In the data rows, the value 128 means zero.
Every row has one hidden group. There are 3 groups. Groups can overlap: rows of different groups may look alike. Groups are numbered from 0 in the order they first appear among the rows asked about.
The table, row by row:
[169 114 174 178  77 157  56 153 171 176 146  62 175 165 149 104]
[116 150  67  68 185 116 177 116  58  81  87 182  70 101 110 122]
[ 88 144 104 109 164  96 165 112 111 109 128 167 100  82 121 157]
[154  93 173 170  68 161  63 146 169 179 159  66 174 181 170 104]
[141 147 101  97 161 131 153 118  95 101  76 156 100 120  88 117]
[102 128 126 126 143 106 148 130 128 132 153 144 124  96 141 163]
[108 137  56  72 173 127 179  96  66  70  90 181  71 103 104 134]
[139 115 166 169 106 130 101 133 170 166 151 103 166 136 141 138]
[163 110 159 164  84 153  91 135 172 163 133  83 173 172 122 106]
[101 114  88  86 141 145 152  92  82  84 114 149  87 126 144 124]
[173 103 163 177  73 169  64 135 172 165 139  69 174 168 135 108]
[138 162 108 111 158 113 151 126 113 111  92 149 114 114  78 122]
[157 144 129 131 115 130 110 156 125 134 114 113 130 156 118  80]
[ 72 126 114 110 148 108 157 111 111 107 144 157 109  92 140 158]
[152  98 180 182  70 161  62 150 180 188 155  62 182 187 162 109]
[169 110 144 140  94 172 101 134 144 140 114  94 147 185 131  93]
[113  96 173 161  95 135 102 146 159 165 193  99 158 147 185 139]
[112 130 148 138 127 113 129 134 148 138 162 127 140 109 145 153]
[153 110 182 173  78 151  82 146 176 169 151  80 176 167 148 117]
[106 102  97 111 144 146 154  67 118 110 116 151 112 115 126 156]
[105 115 158 142 114 117 116 138 148 142 178 117 146 119 167 156]
[153 153 105 109 128 135 136 136 108 109  84 131 106 141  93  83]
[139 144 102 110 149 130 151 116 107 109  88 150 110 118  85 122]
[121  98 137 147 127 141 120 102 146 146 147 121 146 120 141 164]
[157  96 162 173  91 162  87 142 168 171 151  84 170 161 155 122]
[122 101 141 148 116 141 122 109 147 151 143 120 149 131 140 153]
[110 138  99  93 173 117 172 109 104 106  98 170  92 113 117 141]
[ 92 136  71  62 178 116 185  99  70  65  95 182  66 109 129 140]
[160 142  97 119 147 136 135 121 113 110  83 138 119 121  79 109]
[114 163  75  80 165 111 177 113  80  64  95 179  72  93  88 126]
[ 98 146 103 102 171  91 169 116  98 107 124 172 100  72 116 155]
[123 149 116 115 159 104 149 136 113 121 117 148 117 107 109 133]
[137  98 178 174  85 150  86 145 169 185 165  76 180 165 164 122]
[135 145  97 106 152 124 153 117 104 102  81 153 104 120  78 121]
[121 132 148 150 121 107 124 139 154 150 147 121 155 119 123 143]
[143 138 163 154 109 119  99 173 157 152 150 104 152 144 145 108]
[136 152  91  91 158 129 157 116  93  97  73 159  92 128  94 108]
[109 152 128 123 141  81 147 149 126 128 146 143 121 100 121 135]
[109 153  77  71 175 112 176 114  64  75  93 179  68 104 115 124]
[129 132 169 155 106 117 107 161 155 152 159 105 152 134 150 135]
[128  63 146 148 102 167  96 101 145 158 148 104 153 155 173 137]
[141 155 113 126 152 114 140 132 123 118 104 142 121 107  77 124]
[115 166 119 112 151  78 151 148 112 111 130 153 113  93 110 132]
[106  95 136 131 136 138 126 104 131 134 157 131 131 111 173 175]
[144 101 175 170  67 159  74 147 173 163 167  75 171 163 168 117]
[129  96 177 172  71 157  76 142 173 161 176  77 169 166 176 128]
[ 96 146  77  69 147 121 175 109  80  61 104 172  69 117 111 125]
[104 160 133 123 139  77 148 147 127 121 141 146 124 100 117 138]
[117 166 119 121 155  78 145 137 112 108 126 150 115  85 107 138]
[179 135 135 133 112 150 104 144 132 135 109 105 138 162 122  83]
Rows drawn again from the table, each followed by its group:
[ 98 146 103 102 171  91 169 116  98 107 124 172 100  72 116 155] 0
[154  93 173 170  68 161  63 146 169 179 159  66 174 181 170 104] 1
[108 137  56  72 173 127 179  96  66  70  90 181  71 103 104 134] 1
[110 138  99  93 173 117 172 109 104 106  98 170  92 113 117 141] 2
[157  96 162 173  91 162  87 142 168 171 151  84 170 161 155 122] 2
[136 152  91  91 158 129 157 116  93  97  73 159  92 128  94 108] 2
[115 166 119 112 151  78 151 148 112 111 130 153 113  93 110 132] 0
[109 153  77  71 175 112 176 114  64  75  93 179  68 104 115 124] 1
[143 138 163 154 109 119  99 173 157 152 150 104 152 144 145 108] 2
[121  98 137 147 127 141 120 102 146 146 147 121 146 120 141 164] 0
[106 102  97 111 144 146 154  67 118 110 116 151 112 115 126 156] 1
[138 162 108 111 158 113 151 126 113 111  92 149 114 114  78 122] 2
[122 101 141 148 116 141 122 109 147 151 143 120 149 131 140 153] 0
[ 72 126 114 110 148 108 157 111 111 107 144 157 109  92 140 158] 1
[123 149 116 115 159 104 149 136 113 121 117 148 117 107 109 133] 2
[153 110 182 173  78 151  82 146 176 169 151  80 176 167 148 117] 2
[144 101 175 170  67 159  74 147 173 163 167  75 171 163 168 117] 2
[129  96 177 172  71 157  76 142 173 161 176  77 169 166 176 128] 2
[135 145  97 106 152 124 153 117 104 102  81 153 104 120  78 121] 2
[141 147 101  97 161 131 153 118  95 101  76 156 100 120  88 117] 2
[129 132 169 155 106 117 107 161 155 152 159 105 152 134 150 135] 0
[152  98 180 182  70 161  62 150 180 188 155  62 182 187 162 109] 1
[112 130 148 138 127 113 129 134 148 138 162 127 140 109 145 153] 0
[139 144 102 110 149 130 151 116 107 109  88 150 110 118  85 122] 2
[173 103 163 177  73 169  64 135 172 165 139  69 174 168 135 108] 2
[106  95 136 131 136 138 126 104 131 134 157 131 131 111 173 175] 0
[104 160 133 123 139  77 148 147 127 121 141 146 124 100 117 138] 0
[ 92 136  71  62 178 116 185  99  70  65  95 182  66 109 129 140] 1
[163 110 159 164  84 153  91 135 172 163 133  83 173 172 122 106] 2
[169 114 174 178  77 157  56 153 171 176 146  62 175 165 149 104] 2
[121 132 148 150 121 107 124 139 154 150 147 121 155 119 123 143] 0
[102 128 126 126 143 106 148 130 128 132 153 144 124  96 141 163] 0
[153 153 105 109 128 135 136 136 108 109  84 131 106 141  93  83] 2
[ 96 146  77  69 147 121 175 109  80  61 104 172  69 117 111 125] 1
[117 166 119 121 155  78 145 137 112 108 126 150 115  85 107 138] 0
[113  96 173 161  95 135 102 146 159 165 193  99 158 147 185 139] 0
[101 114  88  86 141 145 152  92  82  84 114 149  87 126 144 124] 1
[139 115 166 169 106 130 101 133 170 166 151 103 166 136 141 138] 0
[ 88 144 104 109 164  96 165 112 111 109 128 167 100  82 121 157] 1
[137  98 178 174  85 150  86 145 169 185 165  76 180 165 164 122] 2
[179 135 135 133 112 150 104 144 132 135 109 105 138 162 122  83] 2
[141 155 113 126 152 114 140 132 123 118 104 142 121 107  77 124] 2
[105 115 158 142 114 117 116 138 148 142 178 117 146 119 167 156] 0
[114 163  75  80 165 111 177 113  80  64  95 179  72  93  88 126] 1
[160 142  97 119 147 136 135 121 113 110  83 138 119 121  79 109] 2
[128  63 146 148 102 167  96 101 145 158 148 104 153 155 173 137] 1
[116 150  67  68 185 116 177 116  58  81  87 182  70 101 110 122] 1
[157 144 129 131 115 130 110 156 125 134 114 113 130 156 118  80] 2
[169 110 144 140  94 172 101 134 144 140 114  94 147 185 131  93] 2
[109 152 128 123 141  81 147 149 126 128 146 143 121 100 121 135] 0
